Families of rows that turns and mirrors carry onto each other, the same ones carrying the whole set onto itself: the rest of each named row's family, in list order:
3 families of 6 rows:
K_313: [  0  21   8   2 -12 -11 -12  -9 -18 -10   7   3   7  -7   7  14   7   3
   7  17   0  -1  -9   4 -31   5 -10  -7   7   1   5 -13  13]
K_738: [ -5   6   5 -18   1 -11 -10   9  -5   0  20  -6 -19   0   9  13  -4  -6
  18   4  14   2  -2   0 -12  -2  20   5   4 -11  -6  -2   4]
K_656: [  8   6 -18  -1  -1  -7   2   0 -25  -8  20   6  -8 -17  -3  11  -4 -13
   1   4   0   1   6  -9 -13   8   2  16   2  -8  14   7  13]
K_38: [ -2  10   7  -5  -4 -19 -12  -9 -13  -5  16  12   6  -8  12  17   9  -4
   9  20  -4   2  -9   8 -23  10   3  -5  16  -3  15 -11  14]
K_975: [ 14 -10  11 -21  -1 -23 -12   2  -1  20 -12   2  -3  12  21   6 -12  -1
   3  11  26   2  12  -5  -9   3 -15  -7   9   1 -10   4 -24]
K_547: [ -5  17   5 -13  -1  -7 -12  10 -11  -3  19  -9  -7  -1  11   9  -5   3
  15   2  18   3   4   4 -23  -3  10   0  -7  -5 -15  -9   0]
K_626: [ 25 -10 -12 -10  -1 -12   2 -10 -13  17   1   4  -3   2  10 -11 -12   0
 -14   3  18  12  24  -4   8  12 -20   9  -4   1   6   8 -10]
K_512: [ -2  14   9  -4  -8 -18 -17  -1  -6  -4  11  13   5 -10  12   8  14   0
  11  22   1   2 -13   0 -19   8  -7  -4  18  -6   4 -10  19]
K_456: [ 18  -9  13 -12 -16 -20 -12 -16  -5  20 -10  18   8  12   0   4 -12   5
 -11   8   0  -1   1  -9 -17  11 -20  -8  18   4  19  -4  -7]
K_917: [ 12 -15   9 -29  -1 -25 -12   3  -5  20  -4   3  -2  17  19  10 -16  -2
   1   6  10   7  16  -6 -14  10  -8  -1   3   3  -9  -1 -28]
K_569: [  0   8   0 -18  -1  -9 -17  17  -7   1  22  -2 -15  -7  11   5  -1  -4
  16   9  19   2   2 -10 -12  -1  12   8   3 -14 -16  -3   6]
K_139: [  7  14 -18   4  -4   5   3   1 -26 -13  15  -1  -4 -10  -3   7  -2   4
   2  -2   7   1   8  -6 -19   3  -4  16  -5  -3   8   0  12]
K_899: [ 19 -11   8 -25  -1 -16  -4   7   3  11  -3   1  -3  24  16   0 -10  -5
   8  10  15   6  13  -5 -13   1 -12 -14  -8   9  -7  -1 -22]
K_126: [ 23  -8   8  -6 -11 -14 -10 -18  -6  18 -10  20  10   5   7  -1  -7   9
 -12  15  15   0   4  -5 -10   7 -24 -12  20   3  20  -3  -3]
K_875: [ 11   6 -21   4   0  -4   0   6 -22 -10  18  13  -2 -18   2   5   3  -6
   1  10   5   7   6 -14 -10  10  -6  16   6 -10   8   0  19]
K_307: [ 28  -9   9 -13 -14 -12  -6 -12  -5   9  -6  17   9  18   6   0  -4   2
  -5  20   2  -3   4  -8 -22   3 -25 -18   8  12  19  -6  -7]
K_306: [ 31  -9 -12 -14  -6  -3   6  -4  -8  10   4   6  -2  13   0 -16  -7  -1
  -8   2   6   6  20  -8  -2   6 -21   3 -13  10  15   7  -8]
K_641: [ 22 -15 -11 -13  -5 -11   6 -10 -11  14   1   5  -2  12   4  -8 -15   5
 -13  -5   4  17  20  -7   5  16 -13  13  -3   0  12   2  -9]

Which other rows belong to the same family as K_512? K_975, K_626, K_569, K_126, K_875
Which other rows belong to the same family as K_641? K_738, K_656, K_38, K_456, K_917

